In the data rows, 500 means zero.
Here are some numbered points:
[546 496 482 618 502 720 734 579 379 391 481 676 459 366 373 317] 0
[494 474 780 405 548 333 485 552 495 486 468 359 277 483 472 708] 1
[400 426 666 540 678 543 647 441 352 469 459 694 330 293 263 441] 2
[473 481 605 551 555 430 520 511 516 493 472 456 383 481 475 575] 3
[634 500 572 354 464 564 559 592 494 487 484 384 447 512 540 568] 4
[472 484 360 554 617 659 590 394 439 550 512 681 602 407 412 345] 5
[530 538 543 525 238 363 421 670 564 368 511 387 488 627 631 578] 6
[742 509 520 415 612 762 681 528 466 539 438 430 471 415 526 500] 7
[393 501 506 583 264 313 383 603 543 390 516 517 492 583 526 539] 8
[524 466 494 623 558 659 666 531 426 427 468 639 472 384 424 364] 9
[667 523 440 558 600 773 748 533 442 462 451 543 492 364 469 389] 10
[507 504 502 484 431 423 409 508 585 520 497 407 550 594 591 573] 11
[467 499 466 244 551 610 503 412 374 583 525 641 552 441 321 442] 12
[343 455 505 566 548 462 515 434 447 487 500 672 487 434 332 410] 13
[291 431 562 614 641 517 611 432 348 478 490 806 385 303 190 359] 14
[493 502 380 408 472 555 439 438 477 551 527 557 629 526 480 429] 15
[558 545 402 414  48 367 295 691 617 391 552 338 666 756 728 588] 16
[932 582 554 369 553 602 495 591 693 602 428   0 482 653 931 787] 17
[485 498 438 525 589 486 463 416 548 590 507 473 547 529 547 510] 18
[525 513 519 409 508 524 497 512 494 528 493 466 514 518 532 560] 19
[428 467 607 457 676 470 529 404 454 560 482 536 400 423 398 528] 20
[366 458 613 725 328 315 492 626 489 316 487 584 370 470 452 496] 21
[353 465 375 430 560 471 413 345 475 608 533 638 620 498 397 405] 22
[710 545 625 238 439 497 451 605 548 532 484 216 435 590 650 714] 23
[463 495 456 459 391 504 469 533 464 466 527 574 542 519 469 480] 24
[336 473 609 629 715 235 359 357 608 619 512 396 398 517 518 628] 25
[730 541 596 389 356 488 450 661 623 488 467 149 454 643 756 702] 26
[585 503 662 454 516 275 327 535 688 555 500 128 396 640 744 796] 27
[457 515 219 485 491 625 489 379 485 579 547 656 749 537 482 336] 28
[481 504 538 346 483 529 495 473 437 512 509 540 486 483 401 499] 29
[364 476 472 553 536 512 541 425 404 487 505 714 503 426 313 376] 30
[413 490 493 561 653 439 435 379 541 597 506 479 517 504 499 498] 31
[781 537 650 317 402 570 589 692 525 445 453 222 389 539 646 670] 32
[454 454 599 628 448 609 730 606 344 343 466 746 360 320 296 349] 33
[574 521 492 389 190 503 470 686 484 384 521 450 546 590 572 533] 34
[539 485 499 596 544 745 744 545 352 399 464 722 434 300 344 309] 35
[485 492 635 553 518 480 572 542 481 433 480 520 390 431 424 503] 36
[498 521 399 479 222 368 352 594 595 460 536 409 634 690 651 559] 37
[466 478 611 415 840 613 630 343 378 622 466 594 373 330 317 497] 38
[347 443 601 580 719 576 665 414 350 487 468 775 367 284 230 352] 39
[402 464 399 587 683 669 667 380 363 514 487 799 527 333 260 302] 40
[544 516 320 368 515 540 387 379 547 635 538 430 681 594 589 491] 41
New points follow, each followed by the numbers of its five nearest points above, looking only along the 5 directions in which the numbered points spread most, nearest first.
[529 491 394 607 488 648 616 521 466 446 482 625 564 432 491 341] 9 5 0 10 24
[508 528 470 368 428 323 262 454 620 610 536 302 587 686 636 645] 11 37 41 27 18
[381 468 435 809 767 423 530 353 572 570 493 569 481 426 484 420] 31 18 13 20 5
[296 458 628 728 332 279 464 604 505 334 486 616 372 478 417 494] 21 8 36 3 13
[400 484 454 298 643 663 549 345 328 602 503 747 565 346 264 364] 12 40 5 30 22
[452 533 318 478 202 457 364 547 531 425 561 560 674 638 558 448] 37 24 34 8 15
[455 468 618 588 524 341 429 520 566 496 469 381 411 519 557 620] 3 11 1 36 19
[679 546 528 440 427 471 443 595 607 510 495 221 479 622 719 669] 26 23 11 32 4
[381 463 405 588 652 668 667 370 348 504 498 852 528 298 258 267] 40 39 14 5 30
[500 503 486 347 513 396 328 424 581 650 527 332 563 629 599 640] 11 41 18 19 31
[500 454 616 419 861 610 623 319 400 647 485 558 373 333 320 493] 38 20 2 39 12
[433 458 749 476 491 316 470 556 495 460 487 439 301 479 442 642] 1 3 36 20 19
[570 509 567 527 504 429 463 511 578 510 471 339 456 550 614 605] 11 19 3 4 18
[721 516 645 202 431 494 449 601 548 551 472 177 441 594 637 731] 23 26 32 4 27
[516 530 400 360 515 490 376 402 547 598 530 427 617 589 561 547] 41 18 15 11 19
[442 498 271 403 455 603 475 398 444 551 557 695 716 516 422 356] 28 15 22 5 12
[320 473 459 725 659 452 514 356 528 519 504 652 499 437 417 414] 13 30 31 5 22
[457 527 333 477 175 440 342 581 539 428 562 525 702 645 601 461] 37 34 8 16 24
[538 512 364 360 514 529 376 384 531 631 520 455 667 590 568 496] 41 15 18 19 11
[424 475 727 502 541 306 437 542 515 473 472 394 317 491 472 660] 1 3 36 20 25
[391 504 523 571 277 296 379 626 562 396 512 486 488 591 537 532] 8 6 37 11 21
[497 474 593 462 808 578 603 356 428 632 472 519 402 357 409 520] 38 20 2 31 3
[446 473 449 633 809 592 600 313 479 586 493 609 509 373 412 388] 5 40 38 20 31
[637 494 452 597 886 789 718 369 455 599 441 553 480 299 475 395] 10 38 7 5 9
[754 558 565 371 381 527 494 658 581 468 473 168 464 603 728 688] 26 32 23 4 17
[562 562 427 367  48 378 303 716 603 406 551 354 635 745 696 612] 16 37 6 34 8
[550 546 447 340 352 238 176 489 729 637 554 142 614 796 811 743] 27 37 16 26 11
[476 477 446 630 773 622 625 351 499 587 490 593 508 393 449 400] 5 9 31 40 20
[426 449 639 522 642 548 643 480 368 461 470 661 343 317 264 452] 2 39 14 20 13
[556 513 465 411 520 543 475 471 499 548 499 436 526 519 523 507] 19 18 15 29 11
[419 493 532 564 254 313 389 613 570 373 515 454 488 599 546 540] 8 6 37 11 34
[581 518 473 398 341 619 560 615 408 406 498 568 541 492 448 432] 24 29 34 19 4
[870 578 527 391 531 535 466 590 711 588 484   3 525 673 878 777] 17 26 23 27 32
[491 512 434 368 573 563 446 392 460 614 536 544 582 494 448 478] 15 29 22 18 12
[478 500 504 624 425 499 570 568 474 401 473 572 452 448 458 455] 36 24 9 3 13
[424 509 259 404 496 645 478 376 421 577 556 728 717 493 383 294] 28 5 22 15 12
[686 536 665 400 368 388 435 671 609 463 465 141 402 632 735 758] 26 23 27 32 6
[316 487 613 656 208 180 322 659 595 349 528 460 441 631 570 579] 8 6 21 37 11
[615 544 353 426 505 707 591 496 470 518 517 549 619 487 533 405] 15 5 10 28 19
[483 481 779 438 565 332 487 548 498 486 480 349 273 467 470 687] 1 3 36 20 4
[349 487 389 377 540 474 398 340 451 594 555 652 616 498 362 438] 22 15 12 13 30
[349 462 616 663 696 237 373 388 641 582 512 394 389 542 549 634] 25 31 3 18 20
